128 stands for zero in the data rows.
Every row has a hidden score. In each pair, how much higher is the second row's than the first's? 15 means about the same, 30 much higher and 0 much lower. The score is a weighted sum of the row's numbers plus the product of two more (or one squared), each taken from its middle value.
[123 137  97 124 116 165 115 145 129 122]
[121 153 112 157 106 155 143 107 112 115] 19
[134 136 147 125 120 122 137 112 134 122]
[138 127 141 134 119 124 120 122 137 124] 13
[129 105 142 132 133 136 122 115 138 125]
[ 96 115 158 107 190 140 121 119 104 111] 18
[104 159 132 120 137 133 172 109  90 118]
[128 104 146 124 150 121 116 134 136 118] 3
[140 107 150 122 128 122 121 133 137 123]
[124 122 135 160 117 119 185 110  98 118] 21
[124 109 142 121 155 124 114 134 136 116]
[133 154  94 133 103 109 118 113 134 190] 18
[121 120 109 125 135 115 108 223 122 105]
[133 110 145 123 125 122 119 154 134 120] 15
[104 167 101 128 148 149 120 118 115 120]
[142  97 151 134 131 126 122 116 139 124] 12
[138 161 110 132 106 126 124 118 139 133]
[127 173 104 125 110 121 139 113 125 146] 17
[135 109 148 127 122 123 123 134 138 126]
[138 111 151 132 125 123 123 116 140 126] 14
[139 106 139 137 131 125 131 115 129 128]
[117  95 155 133 150 125 121 116 135 128] 14
[104 138  92 119 103 109 144 100  99 254]
[139 120 113 126 132 127 122 141 135 124] 13
[142 104 142 122 121 124 122 144 138 125]
[136 119 141 125 124 123 122 133 137 125] 15
[136 130 105 131 116 141 119 147 134 122]
[139 175 122 126 108 122 121 113 143 123] 18
[124 118 108 120 135 115 109 225 124 105]
[131 102 137 128 127 119 117 171 132 120] 15
[123 114 149 130 149 124 126 117 119 125]
[135 145 117 129 112 120 118 150 140 122] 17
[138 144 116 137 107 128 124 118 139 136]
[146 144 125 127 108 126 122 116 149 126] 15
[144 109 147 129 121 126 124 117 141 127]
[136 114 135 124 113 122 121 150 152 121] 17
[127 123 105 162 107 172 136 108 120 116]
[134 116 123 129 115 124 120 159 141 123] 18
[129 111 108 134 111 187 120 113 134 122]
[125 103 155 121 152 129 117 123 134 118] 18
[137 110 147 133 126 122 133 115 138 123]
[113 103 147 129 156 127 124 121 129 123] 14
[142 123 141 127 112 126 122 123 149 123]
[144 149 127 136 113 123 123 115 137 124] 16
[119 138  93 126 104 120 177 111 105 181]
[119 111  97 154 103 207 157 104 100 112] 8
[135 122 146 135 117 125 121 126 135 125]
[129 118 146 122 152 120 117 117 133 123] 13
[134 162 121 125 124 123 143 115 115 123]
[137 103 143 131 127 123 121 137 136 125] 11
[141 114 120 138 117 139 124 125 139 125]
[134 125 106 132 114 157 117 140 130 121] 15
[101 162  92 117 117 112 127 122 129 192]
[136 130 106 133 114 152 120 124 138 125] 14
[ 88 116  91 111 105 111 182  86  83 255]
[100 112  90 110  95 101 214  86  83 255] 17
[128 144 143 123 125 121 159 115 103 121]
[143 147 101 142 120 122 131 118 137 126] 10
[140 150 125 135 120 123 120 115 136 124]
[ 94 121  86 100  95  98 164  87  85 255] 26
[ 91 189  82 116 101 105 119 100 105 255]
[135 108 137 122 122 121 116 171 134 118] 18
[132 154 109 120 115 120 115 174 128 119]
[140 161 113 142 110 124 120 119 137 124] 13
[121 106 146 133 156 122 123 119 122 126]
[140 107 137 126 125 126 121 142 134 125] 17
[138 115 138 128 118 122 120 142 143 123]
[111  99 162 125 157 123 125 118 123 129] 14
[138  94 143 136 147 121 120 116 138 126]
[134 110 143 127 122 125 119 147 134 122] 18
[149 161 110 123 122 114 124 118 140 126]
[114 109 160 113 166 129 118 124 125 115] 13
[130 147 120 123 109 119 155 113 109 156]
[120 125 113 115 128 114 105 244 117 103] 13
[115  99 145 129 159 125 122 118 131 129]
[138 108 148 130 125 124 121 131 135 124] 17
[137 153 100 123 104 112 120 112 134 184]
[136 104 145 131 124 122 118 148 135 124] 13
[145 110 126 134 118 133 126 125 140 125]
[134 124 118 124 124 120 119 176 131 116] 17
[136 107 143 126 126 121 118 152 133 122]
[124 133 125 123 135 119 109 168 126 119] 15
[126 167 132 145 117 117 156 108 106 116]
[135 114 139 127 116 122 119 156 139 121] 10
[138 113 144 136 124 124 122 122 137 124]
[144 143 132 130 111 126 122 115 139 127] 16
[140 141 107 139 111 123 147 115 138 125]
[129 143 136 146 120 118 157 110 109 121] 17
[106 113 153 137 161 127 132 116  99 126]
[111 104 157 120 160 130 123 118 121 126] 14
[140 159  96 137 110 125 138 117 142 126]
[139 153 112 136 120 113 124 121 141 130] 14
[112 125 105 171 105 145 219 102  88 111]
[134 106 141 124 126 120 121 158 131 122] 7
[143 143 107 134 117 123 127 120 143 129]
[125 113 147 134 146 125 127 117 117 126] 14
[139 127 125 131 128 125 124 122 136 125]
[137 119 135 128 130 120 120 137 134 124] 15
[139 149 119 130 108 121 139 112 135 135]
[139 122 113 138 116 145 122 123 136 126] 11
[126 155 111 121 129 124 126 119 143 127]
[133 103 140 128 128 121 117 161 131 121] 14
[140 114 142 126 121 125 124 123 141 128]
[136 102 145 130 123 124 122 139 136 126] 15
[139 154 103 137 107 125 124 119 140 138]
[131 108 137 126 129 118 117 161 134 123] 14
[110 127 154 132 146 124 143 115 102 123]
[117 148 109 129 113 119 174 113  97 159] 17
[135 121 143 136 121 120 118 137 133 123]
[129 155 118 102 145 112 104 168 129 120] 13
[117 146  99 133 112 125 123 119 139 164]
[109 135 147 110 158 125 120 120 120 128] 16
[131 109 145 120 147 119 115 151 133 111]
[140 101 146 132 134 125 122 117 137 126] 14
[ 90 153 150  89 223 125 104 117  95 110]
[ 88 106 136 132 145 199 141 101  86 119] 26
[130 114 132 127 126 119 117 176 130 113]
[140 110 143 142 121 127 122 118 137 125] 12
[133 141 141 134 121 118 141 112 123 123]
[129 132 104 152 108 169 123 112 129 120] 9
[129 131  95 124 117 162 114 159 126 117]
[135 109 141 126 125 122 122 142 135 126] 16
[111 102 126 128 126 185 124 114 123 124]
[132 163 118 123 112 121 134 115 122 144] 19
[137 105 146 129 125 123 120 140 135 124]
[133 103 141 129 125 121 120 153 134 123] 16
[132 117 134 121 125 120 117 169 129 120]
[127 151 127 110 136 115 105 177 124 114] 14
[130 163 107 125 109 122 142 112 121 151]
[ 88  98 151  94 237 145 111 118  93 109] 6
[139 160 116 136 108 123 122 116 146 125]
[139  98 143 132 127 126 122 135 136 125] 13
[139 151 123 132 107 125 122 118 139 131]
[137  96 147 131 149 122 120 118 134 122] 11
[134 126 110 126 104 116 135 114 134 179]
[132 113 126 121 127 122 116 178 131 116] 15
[129 138 111 142 107 117 192 110 107 132]
[118 115 102 175 109 124 235 105  89 113] 18
[108 168 126 112 153 125 122 114 122 124]
[126 115 121 121 129 117 111 218 123 104] 15
[ 89 122 133 123 146 190 138 107  87 121]
[144 140 128 129 113 126 122 118 139 129] 9
[135 131 136 129 124 124 121 125 137 123]
[122 115 148 111 154 126 109 156 131 106] 14
[135 112 144 133 123 120 121 141 134 123]
[111 102 161 118 159 127 124 119 124 126] 15
[140 126 141 129 117 123 122 123 139 127]
[142 123 145 128 122 121 119 128 135 123] 15
[140 157 110 131 111 125 124 117 143 130]
[118 122 102 177 102 178 165 103  97 111] 14
[133 126 130 124 118 121 116 162 135 121]
[110 127 159 105 157 127 117 119 122 130] 14
[136 119 147 131 124 120 121 126 135 126]
[134 114 145 126 126 125 121 134 136 123] 15
[ 98 109 153 116 162 139 129 120 106 132]
[119 135 116 118 134 127 129 121 148 130] 15
[139 131 129 131 123 125 122 117 139 128]
[133 123 133 121 122 119 114 175 128 118] 17
[141 150 112 128 106 127 122 116 153 134]
[136 142 141 123 128 121 147 111 114 122] 18
[126 125 128 118 131 121 113 176 125 118]
[133 129 106 142 108 172 125 110 129 120] 12
[125 103 148 122 153 125 116 122 137 123]
[132 122 152 131 122 121 118 126 135 126] 18
[130 109 145 121 127 120 118 165 129 119]
[127 101 142 133 151 125 120 118 136 124] 11
